In the rows, zero is written as 128.
Each named move below is a turn or a mirror, shown by a few rows before and after it. Which moves, in which order, take the first row of each later pair to the second? The first pair is answered.
U:
[120  96  74 100 107 155 142 132 102 117 130] => [114 102  66 103 114 144 140 131 102 118 137]
[146 130 158 122 135 145  97 120 137 109  80] => [138 146 121 134 169 102  80 112 129 121 119]
[130 179  93 155 140 139 111 121 141 138 142] => [135 165 126 142 109 179 125 128 152 131 105]
F:
[113 137 117 142 100 136 150 106 144 174 121] => [118 132 129 125  84 172 141 121 136 144 118]
[145 177 113 155 175  74 103 122 102 137 131] => [113 194  96 186 138 118 111 128  96 135 143]
[126 171 167 144  92 110  92 166 147 117 128] => [135 166 170 136 103  98  90 163 147 118 126]
[123 117 107 104 146 120 109 162 100 109 175] => [125 117 107 109 155 105 111 154 103 121 177]
L:
[169 126 140 130 141 191 139 122 173 144 109] => [155 142 122 147 145 192 135 119 173 148 126]
[150 107 109 129 160 169 161 133 156 149 145] => [157  98 120 120 158 168 163 134 155 147 134]
[142 123 137 109 146 145 137 130 139 128 117] => [135 140 118 131 154 148 132 129 141 134 138]
[120 131  96 109 158 146 106 131 121  98 171] => [137  99 128  76 148 141 109 135 122  90 138]
J:
[147 145 119 120 167 133 116 133 145 121 142] => [130 133 105 120 158 155 130 135 145 123 151]
[107 128 121 154 107 132 138 125 131 150 131] => [138 148 146 147 124 103 112 125 130 131 117]
[138 129  85 136 143 141 124 134 118 149 149] => [150 143  96 137 151 117 111 132 121 148 141]
[141 115 124 123 130 144 138 136 140 131 114] => [131 116 120 136 130 132 145 128 139 147 117]
Pairs:
Between the rows of a pair lie 2 to 3 moves.
[123 156  97 133 201 168 138 130 140 166 138] => [145 153 149 122 178 189 139 134 152 152  87] => J U
[120 165 107 157 120 115 103 128 107 114 135] => [114 106 124 114  84 152 137 134 111 112 111] => L J
[100 149 103 177 114 140 132 104 129 144 161] => [118 115 154 144  82 171 146 110 140 132 103] => U L
[139 158 162 135 148 146  94 121 136  82 138] => [100 158 121 175 151 123 117 100 135 125 169] => J U J
[140 141 162 130 107 126 118 137 137 113  93] => [143 110 154 102 115 134 130 140 138 116  97] => J F
[149 147 138 129 131 171 122 138 145 115 118] => [155 155 137 133 150 158 122 132 150 125 122] => F L U
[134 132 112 153 120 137 151 131 147 172 115] => [160 117 143 114 116 152 137 143 145 141  95] => L J J
[113 105  97  71 138 105 152 135 128 142 144] => [ 92 148  80 124 127 103 148 124 128 154 162] => L J F
[131 127 138 104 129 138 120 128 114 108 126] => [120 128 148 131 115 127 137 113 123 135 110] => J J U
[106  81 165 106 109  93 170 114 128 166  90] => [151 183 151 121 175  92  80 135 118 105 138] => J L J
[135 125 142 123 105 153 136 132 130 124 114] => [133 150 138 151 120 121 129 121 133 140 119] => J J L
[100 138  88 140 169 104  90 122 107 123 156] => [100 154  94 146 153 115  81 125 106 110 151] => F J
[127  99 135 109 122 124 146 122 124 139 123] => [126 134 142 142 124 108 134 113 131 149 120] => L U J
[115 113 138 101 133  73 147 126 136 145 118] => [ 80 152 103 141 104 147 142 140 132 126 151] => U L F
[111 137 112 160 118 106 114 125 116 133 143] => [111 132 132 159  92 141 129 132 124 125 120] => U L
[152 176 107 134 177 125  97 120 117  98 177] => [178 117 171  73 150 120 109 128 121  86 117] => F L
[103  91 107 132 118  83 158 106 124 171 154] => [ 98  80 126 107  69 156 155 130 116 126 143] => L F F
[127 133 113 109 126 136  89 152 106 103 149] => [108 152 103 150 110 127 100 138 108 123 149] => J J F
[ 91 169 124 133  75 159  81 167 128  89 121] => [ 73 125 143 138  45 126 126 145 137 140  86] => J L J
[153 152 135 129 183 153 114 112 148 120 147] => [138 135 126 127 165 189 133 118 150 123 151] => J U
[111 105 142 155  71 132 160 138 141 142 117] => [126  84 147 122  90  82 149 135 132 140 118] => U L
[138 171 144 140 125 106  92 136 111 106 123] => [125 150 113 122 128 143  97 149 104  95 153] => F J U
[116 173 113 183 122 114 113 105 150 172 146] => [127 149 163 160  82 158 131 112 163 161  93] => U L
[163 122 159  83 143 131 111 124 128 109  92] => [159 103 142  75 157 146 120 125 130 116 104] => F J
[123 107 123 117 141 142 169 109 135 171 139] => [150 127 163 121 137 132 155 113 146 162 104] => J L U
[104 133  93 164 122 185 171 116 152 158 144] => [150 136 184 131  91 146 141 122 149 126  65] => J F L
[151 135 146  98 129 103  96 145 120  97 127] => [144 114 123  94 157  87 115 132 128 127 144] => F J F
[127 115 148 139  98 138 170 125 144 174  79] => [158 139 148 103 121 188 125 157 133 108  98] => L J J
[122 127  72 112 167 112 125 132 128 145 179] => [158 106 124  69 165  89 114 137 129 128 130] => J L
[128 142 105 151 155 100 144 122 129 145 125] => [141 161 140 149 123 135 130 135 132 115  96] => F J U
[127  82 113 119 138  61 125 122 118 127 138] => [148 119 131 127 136  56  92 130 117 103 132] => F J
[124 153 101 137 183 157 136 123 145 127 148] => [139 120 133 114 185 114 153 110 157 152 108] => L F
[153 118 148  99 155  93 115 141 121 128 177] => [153 108 169 113 143  85 139 125 142 160 149] => U F
[169 125 130 123 154  98 134 100 147 157 109] => [156 108 151 116 109 134 148 110 144 146  85] => L F L
[138  84 108  78 150 153 137 144 117 126 134] => [114  91 101 101 116 177 145 145 114 127 136] => J F F
[127 139 152 118  95 114 119 133 127 135  99] => [123 141 132 114 102 153 108 149 124 113 126] => J L F
[118  91 120 122 122  68 147 110 119 138 151] => [107 127 131 158  89  70 134 108 115 129 147] => F F J
[153  68 163 131  89  80 140 114 135 132 119] => [127  90 144 175  69 106 158 107 144 148 129] => F L U
[108 163 145 193  96 120 148 104 142 167 100] => [117 182 157 185  82 140 122 121 132 128 101] => U F J
[130 100 115 123 147 131 161 114 153 160 123] => [132  96 115 112 145 146 162 123 153 148 126] => J J J
[130 110 129 113 127  66 122 113 139 135 126] => [144 130 152 109 112  94 102 126 140 104 108] => F J U
[123 140 111 110 139  93 117 126 124 104 152] => [124 122 116  89 129 117 127 136 123  97 149] => J L
[129  84 117 104 130  75 107 126 126 151 154] => [154 103 173 105  92 111  96 138 138 124 106] => F J U
[129 133 136 133 103  76 140 114 129 138 120] => [117 104 125 106  87 144 153 135 127 115 132] => J J
[147 170 155 143 194 118  95 121 152 119 113] => [125 118 131 103 163 207 124 145 151 101 123] => L J
[114 146 129 148  71 136 121 130 123 113 127] => [118 131 130 132  67 147 126 138 122 110 127] => J F J
[135 166 104 129 134 138  70 139 120  95 173] => [164 125 141 100 158  65  86 118 129 130 129] => L F
[149 169 169 136 134 134 125 140 127 138  93] => [146 179 157 140 139 142 120 145 123 130 106] => L F F
[143 172 118 157 142 110 109 144 136 136 128] => [154 150 142 125 118 141 108 159 133 108 106] => F F L
[118  64 115  77 138 148 124 144 133 140 127] => [ 99  86 110 108 121 192 135 147 143 145 129] => L U
[185 110 160  87 189 138 119 117 152 132  71] => [169 144 106 119 223 100 102 109 142 149 131] => U L
[151 158 150 136 143 121 121 129 132 114 104] => [152 133 136 108 151 155 129 143 130 103 118] => J L F
[166 122 134 121 108 178 147 134  93  82 108] => [150  84 108 112 125 168 180 120  99 121 122] => F J
[113 194 127 175 142 110  91 122 100 123 143] => [ 93 148 114 136 111 194 114 145  95  98 153] => F F J
[152 148 137 111 127 134 122 162 131 116 119] => [141 130 114 101 137 135 130 164 128 121 139] => U J F
[125 159 152 156  80 166 116 140 128  93 131] => [132 165 135 139 113 137  93 146 115  78 158] => U F
[175 123 180 135 164 177 140 129 162 124  57] => [119 173  82 204 186 138 126 119 139 146 152] => U F
[112 144 106 164 140 129 160 117 132 158 131] => [142 124 137 107 127 174 136 151 126  99 114] => F F
[135 108 153  73  99 104 128 124 127 130 101] => [119 137 104 103 131  68 112 115 118 143 151] => U L
[ 92 134  91 152 122  99 130 127 128 127 142] => [130 128 142 117 118  82 109 139 125 101 103] => J F L
[146 133 119  93 136  72 140 108  91 118 121] => [124 118  98  82 111 148 148 131  85  90 138] => F J J
[129  70 117  89 145  79 138 112 132 153 146] => [120 109  88 119 162  82 120 112 130 150 182] => J L
[145 176  87 150 190 111  83 126 118 109 169] => [110 148  59 155 164 155 115 126 118 121 186] => J J
[131 117 117  80  82 182  87 177 101  65 152] => [ 69 108  95 158  40 167 154 133 116 153 144] => J U
[156  90 173  68 119  92 102 133 112 113  93] => [146  99 163  70  95 144  95 151 103  85 105] => L F L
[143 113 119  82 140  34 108 110 125 118 111] => [101 182  61 167 138  88 116 103 134 131 165] => U L
[ 95  89 101 139 119 141 154 139 129 161 163] => [115  74 130 105 106 168 148 152 130 134 142] => U F
[126  96 161 140 140  90 163  96 151 176  86] => [167 100 178  86 166 108 118 125 140 115  89] => U J
[169 125 156 103 171 173 130 141 156 124 117] => [168 129 137  98 196 131 117 136 147 127 138] => U L
[132 141 137 138 147 165 124 136 137 112 116] => [130 111 151 118 136 148 139 127 136 125  95] => J U L
[ 95 108  93 136 167 102 130 131 133 125 173] => [132  93 174 104 128 152 134 147 150  96  94] => J U
[152 121 179 108 145 150 108 131 139  95  89] => [150 129 145 111 181  91  88 123 126 102 128] => U L
[128 136 152 108 136  91 112 124 109 132 148] => [127 127 179 104 109 129 123 131 119 127 121] => L U
[157 136 148 102 131 103 117 149 104 104 103] => [122 107 110  96 115 152 140 155  98 105 132] => U J
[130 121  85 105 176 110 118 132 121 127 171] => [136  91 116 102 167  81 144 112 133 159 133] => L U F
[133 134 131  96 120 155 106 153 119  85 104] => [112 106 115  94 106 169 131 149 121 106 109] => J F
[145 121 124 100 162  49 102 128 109 125 146] => [111  97 149 144  98  82 166 105 133 177  96] => U J J
[145 156 124 148 142 190 129 141 147 105 142] => [162 109 169 126 142 125 156 117 157 145  90] => J L F
[141  88 118 128 155  58 170 122 133 180 130] => [137  95 143 152 123  91 189 118 149 184  98] => U J F
[134 197  69 155 140 107 100 123 115 151 174] => [158 181  99  98 121 164  75 159 106  87 159] => F F
[155 175 126 150 150 117  85 139 133 100 131] => [124 148 116 155 112 191 122 149 141 105 130] => U L J
[133 129 160 169 114 134 145 129 160 169  73] => [164 124 155 122 162  74 102 138 139 142  94] => J U L
[135 120 150 121 103 116 120 143 120 132  88] => [117 153 114 164 120 102 119 128 123 153 120] => F L
[ 82 119 124 163  56 155 159 125 122 136 115] => [108  78 157 109  70 105 150 124 113 129  90] => U L
[ 92 107  77 129 133 139 170 127 127 159 154] => [150 132 143 116 158  55 130 115 131 150 108] => J L
[106 131  97 133 155 130 135 139 130 141 171] => [127  99 138  85 129 151 135 155 130 114 135] => F L
[133 130 162 126  91 107 132 131 117 120  97] => [117 156 141 161  89 134 137 130 123 123 113] => L U
[134 103 129 106 143  63 108 128 107 127 130] => [118  88 137 114 113  67 130 122 110 142 117] => F L
[ 78 135 117 169  63 169 147 131 123 132 128] => [ 80 133  88 140  84 147 110 149  95  99 169] => L U F
[149 128 120 139 158 122 102 138 105 110 140] => [140  91 124 119 142 150 120 145 105 108 132] => J L
[138 157 159 133 105 142 107 134 126 103 118] => [113 131 146 129  88 169 127 134 127 116 124] => J L
[143 132 138 119 155  81 111 112 123 152 129] => [116 115 150 135 101 103 140 105 127 166 108] => F L F
[160 110 146 119 157  68 129 111 130 168 111] => [161  79 160  84 127 146 143 133 135 137  94] => U J
[137 137 149 143  72 146 127 138 128 130 113] => [131 109 139 126  75 157 144 138 128 141 116] => F J
[123 130 115 113 138  92 120 167  83  95 154] => [132 144 125 112 134 135 114 178  92  81 149] => U L F
[146 104 132 123 142 124 158 112 134 172  96] => [140 142 143 157 121 114 147 109 132 169  91] => F F J
[130  93 109  77  99 126 110 159  94 106 123] => [127 105  82  99 132  80 107 142  92 132 146] => U F L
[160 119 141  82 136 163 124 148 138 128 124] => [153 144 110 106 158 163 114 146 135 130 156] => L F
[141 160 112 108 136 135 109 141 105  94 158] => [122 135  89 100 139 146 132 140 107 109 169] => F J
[128 147 117 165 144 126 143 116 149 165 131] => [135 120 153 125 103 170 142 134 145 132 100] => F L
[131 146  83 147 153 102 158  94 134 176 149] => [128 145 109 155 111 167 179 100 148 173 116] => U L
[156 119 160 127 143 100 151 115 141 147  86] => [142 181 125 171 155 123 123 122 132 131 132] => F J L
[153  86 137 101 165  24 145 103 126 122 114] => [138  42 155  75 111 126 181 122 133 106  91] => U J
[ 86 123  58 140 110 121 118 136 116 136 174] => [136  81 139  72  93 151 121 153 131 105  97] => U F
[108 143 104 168 122 139 148 110 150 164 140] => [125 128 140 130  98 189 143 131 151 122 115] => U F
[135 116 189  84  87 121 135 121 127 124  99] => [121 174 128 113 117 175 102 141 117  92 169] => L J J
[122 147 110 135 131 145 121 130 119 116 154] => [129 131 133 125 112 164 128 134 126 107 127] => U L
[107 124  88 124 132  88 117 130 111 109 169] => [105  84 108  95 111  98 141 134 114 114 143] => L J
[123 112 146 118 160  86 134 111 134 135  98] => [104 145 115 158 165  98 131 105 133 143 128] => U L
[125 114 108 143 117 152 106 117 100  99 145] => [145  99 144 127 107 147 113 115 112 102 107] => J U F
[160 137 136 135 170  76 102 151 119 134 112] => [160  98 117 102 183 104 119 156 124 135 125] => J F
[110 113 120 103 192 138 117 122 159 190 126] => [ 87 121 110 126 168 155 131 117 159 198 129] => L F
